The rows below come in pairs that one turn or mirror swaps. Which row does each named row swap with?
The rows were stretched afterwards, more along some directions than others.
z345: -7; 18; 23; -4; 1; 12; -7; -5; 2; 3; 2; 8; 5; 2; -13; -8; -10; 6; 6
z777: -3; 12; 7; 6; -2; 6; -11; 1; -1; 13; 11; -10; 2; 9; -15; -5; -12; -4; 3
z800: -8; 3; 5; 0; -3; -13; -17; 0; 0; 15; 17; -11; 11; 14; -16; 3; -12; -7; 0
z954: -21; -6; -16; -17; -10; -6; -22; -4; 5; 0; 4; 5; 8; 0; 1; -19; 5; -12; 1
z864: -9; 5; 15; -19; 2; 9; 1; -17; -2; 0; -4; 3; -3; 4; -4; -6; -5; 3; 0
z140: 13; -21; -4; 5; -6; -2; 5; 12; 1; -1; -3; -5; -4; 0; 8; 11; 1; 6; 9
z844: -3; 5; 0; 7; 1; 4; -4; 0; -1; 6; 14; -16; 10; 1; -6; -2; -3; -2; 5
z423: 9; -8; -14; -4; 4; 13; -4; 2; 0; 0; -3; -8; -10; -1; 3; -7; -3; -4; 9
z598: 0; -21; -15; -1; 0; 0; -4; -1; -14; 0; -5; -4; -6; 8; 6; -10; 4; -5; -3
z193: -10; -1; -12; -10; -10; 0; -18; -1; 10; -1; 6; 4; 2; -1; 7; -10; 8; -10; -11
z993: 2; -4; -7; 11; 10; 1; -21; -6; 13; 0; 11; -7; -8; 11; -6; -5; -13; -8; -6
z841: -16; 1; -6; -18; -2; -5; -11; -7; 9; 0; 3; 4; 8; 3; 5; -22; -2; -4; 2
z369: -18; 1; -15; -13; -6; 5; -9; 3; 5; -7; 7; -3; 7; -8; 6; -20; 5; 2; -2
z97: 1; -19; -15; 3; 4; 5; -7; -4; -11; -2; -6; 1; -9; 5; 8; -11; 8; -3; -7
z367: 10; -18; -10; -3; -1; 3; 2; 9; -1; -5; -3; -12; -6; -2; 13; -1; -1; 7; 9
z588: -2; 2; -10; 10; 15; 8; -9; -10; 9; -1; 7; 1; -8; 0; 0; -3; -5; -1; -1
z945: 2; -2; -11; 13; 10; -3; -14; -9; 10; -1; 0; 0; -12; 7; 2; 2; -13; -5; -2
z682: 8; -13; -5; -2; 1; 12; 10; 9; 5; -7; -1; -12; -7; -6; 9; 4; -1; 3; 6
z948: -11; 4; 20; -8; -4; -6; -13; -15; 1; 8; 5; 12; 15; 8; -10; -8; -9; 1; 8
z475: -7; -7; -16; 0; 7; 3; 6; -7; -13; 2; -4; 4; 0; -2; 1; -10; 5; -3; 1
z281: -11; 5; 19; 0; -12; -1; -18; -9; 3; 4; 7; 8; 11; 3; -9; -2; -3; -7; 2
z378: -19; 5; -8; -10; -6; -4; -23; 3; 16; -2; 16; 0; 8; 5; -8; -18; -2; -8; -10
z404: -3; -3; -8; 7; 10; -5; -18; -13; 2; 6; 10; 2; -3; 9; -9; -10; -13; -3; 1
z218: -14; 5; -13; -17; -1; -6; -15; -2; 9; -5; 3; 3; 3; 2; 1; -23; 2; -7; -4
z925: -15; -12; -15; -13; -10; -11; -20; -7; 3; 0; 0; -1; 7; -2; 10; -6; 0; -5; -6
z926: -8; 0; 10; 1; -12; -1; -29; -12; 2; 10; -2; 12; 9; 10; -3; -5; -5; -5; 0
z237: -7; 4; 21; -2; -11; 5; -14; -12; -1; 1; 6; 10; 1; 6; -3; -11; -4; 2; 0
z288: 0; 0; -9; 8; 15; 4; -13; -11; 9; -3; 7; -4; -15; 6; -4; -3; -14; -8; -6
z843: -7; -16; -20; -2; 4; 4; -7; 1; -9; 0; -5; -2; 0; 3; 4; -18; 11; 2; -3
z235: -6; -17; -20; 4; 3; 2; -5; -5; -10; -1; -4; 1; -1; 5; 6; -18; 7; -7; -2
z684: -8; 9; 1; 7; -8; -6; -15; -2; -2; 16; 11; -6; -6; 18; -11; 3; -19; -11; 2
z512: 10; -26; -2; 6; -9; -7; -2; 5; 2; 1; -9; -8; -4; 3; 13; 0; -3; 4; 10
z351: -14; 2; 5; 7; -1; -1; -15; -2; -4; 18; 8; -8; 4; 6; -13; -1; -15; -4; 2
z594: -15; 11; 8; -1; 4; 5; 3; -1; 0; 9; 20; -7; 9; 6; -18; -9; -11; 5; 9
z726: -16; -2; -6; -16; -5; -4; -16; -2; 10; -1; 8; 4; 3; -1; 1; -8; -1; -3; -7
z663: 15; 1; 3; 3; 7; 15; 15; 16; 9; -6; 0; -5; -8; -4; -1; 5; 0; 4; 2
z455: -13; 2; 21; -6; -15; -8; -3; -9; -4; 7; 3; 9; 11; 11; -10; -10; -7; 2; 4
z632: -4; -3; 26; -8; -8; 3; -7; -2; -3; 0; 0; 10; 5; 8; -6; -4; -3; 6; 2
z204: -7; 5; -6; -11; -7; -3; -10; -4; 13; -5; 9; -2; -1; 4; 8; -14; 0; -9; -3
z983: -9; 12; -12; -2; -5; 0; -11; -3; 19; -6; 12; 0; 12; 2; -1; -11; 3; -13; -11
z417: -5; 14; 21; 2; -8; 7; -13; -10; 9; 5; 10; 8; 3; 8; -4; -4; -8; -5; -4
z517: -9; -18; -17; 3; -4; -3; -3; -10; -16; 4; -9; 1; -5; 4; 8; -10; 3; -4; -2
z704: 8; -1; -2; 9; 10; 3; -4; -3; 3; -5; 6; -4; -10; 3; -5; 9; -14; 2; -4
z106: -13; 19; 8; 5; 2; 7; -6; 0; 4; 14; 16; -8; 10; 10; -22; -8; -13; -9; 6
z575: 17; -29; -4; 2; -10; 1; -12; 7; 1; 1; -4; -2; -5; 6; 11; 4; 3; 1; 3
z794: -1; -4; -12; 7; 14; -3; -16; -9; 7; -1; 9; -2; -5; 9; -5; -6; -12; -6; -5
z915: -8; 8; 7; 5; -3; -5; -5; 1; -3; 17; 12; -7; 4; 10; -20; 4; -12; -3; 4
z692: -7; 11; 19; -7; -8; 2; -10; -14; 3; 7; 4; 7; 4; 10; -8; -17; -8; -7; 5
z530: -10; 4; 22; -1; -10; -3; -14; -6; 1; 8; 5; 16; 18; 8; -10; -7; -1; 1; 3
z558: -5; 6; -1; -8; -6; -3; -10; 3; 17; -5; 4; 2; -7; 5; 2; -3; -2; -5; -9
z177: 7; -20; -16; 3; 3; 0; -2; 2; -12; -3; -7; 2; -10; 2; 14; -3; 12; 2; -4
z403: 5; -23; -12; 9; -4; -1; -13; 8; 1; 2; -3; 0; -2; 2; 13; 1; -2; 2; 10

z367 is swapped with z777
z800 is swapped with z575
z794 is swapped with z97
z106 is swapped with z682
z663 is swapped with z594
z517 is swapped with z945

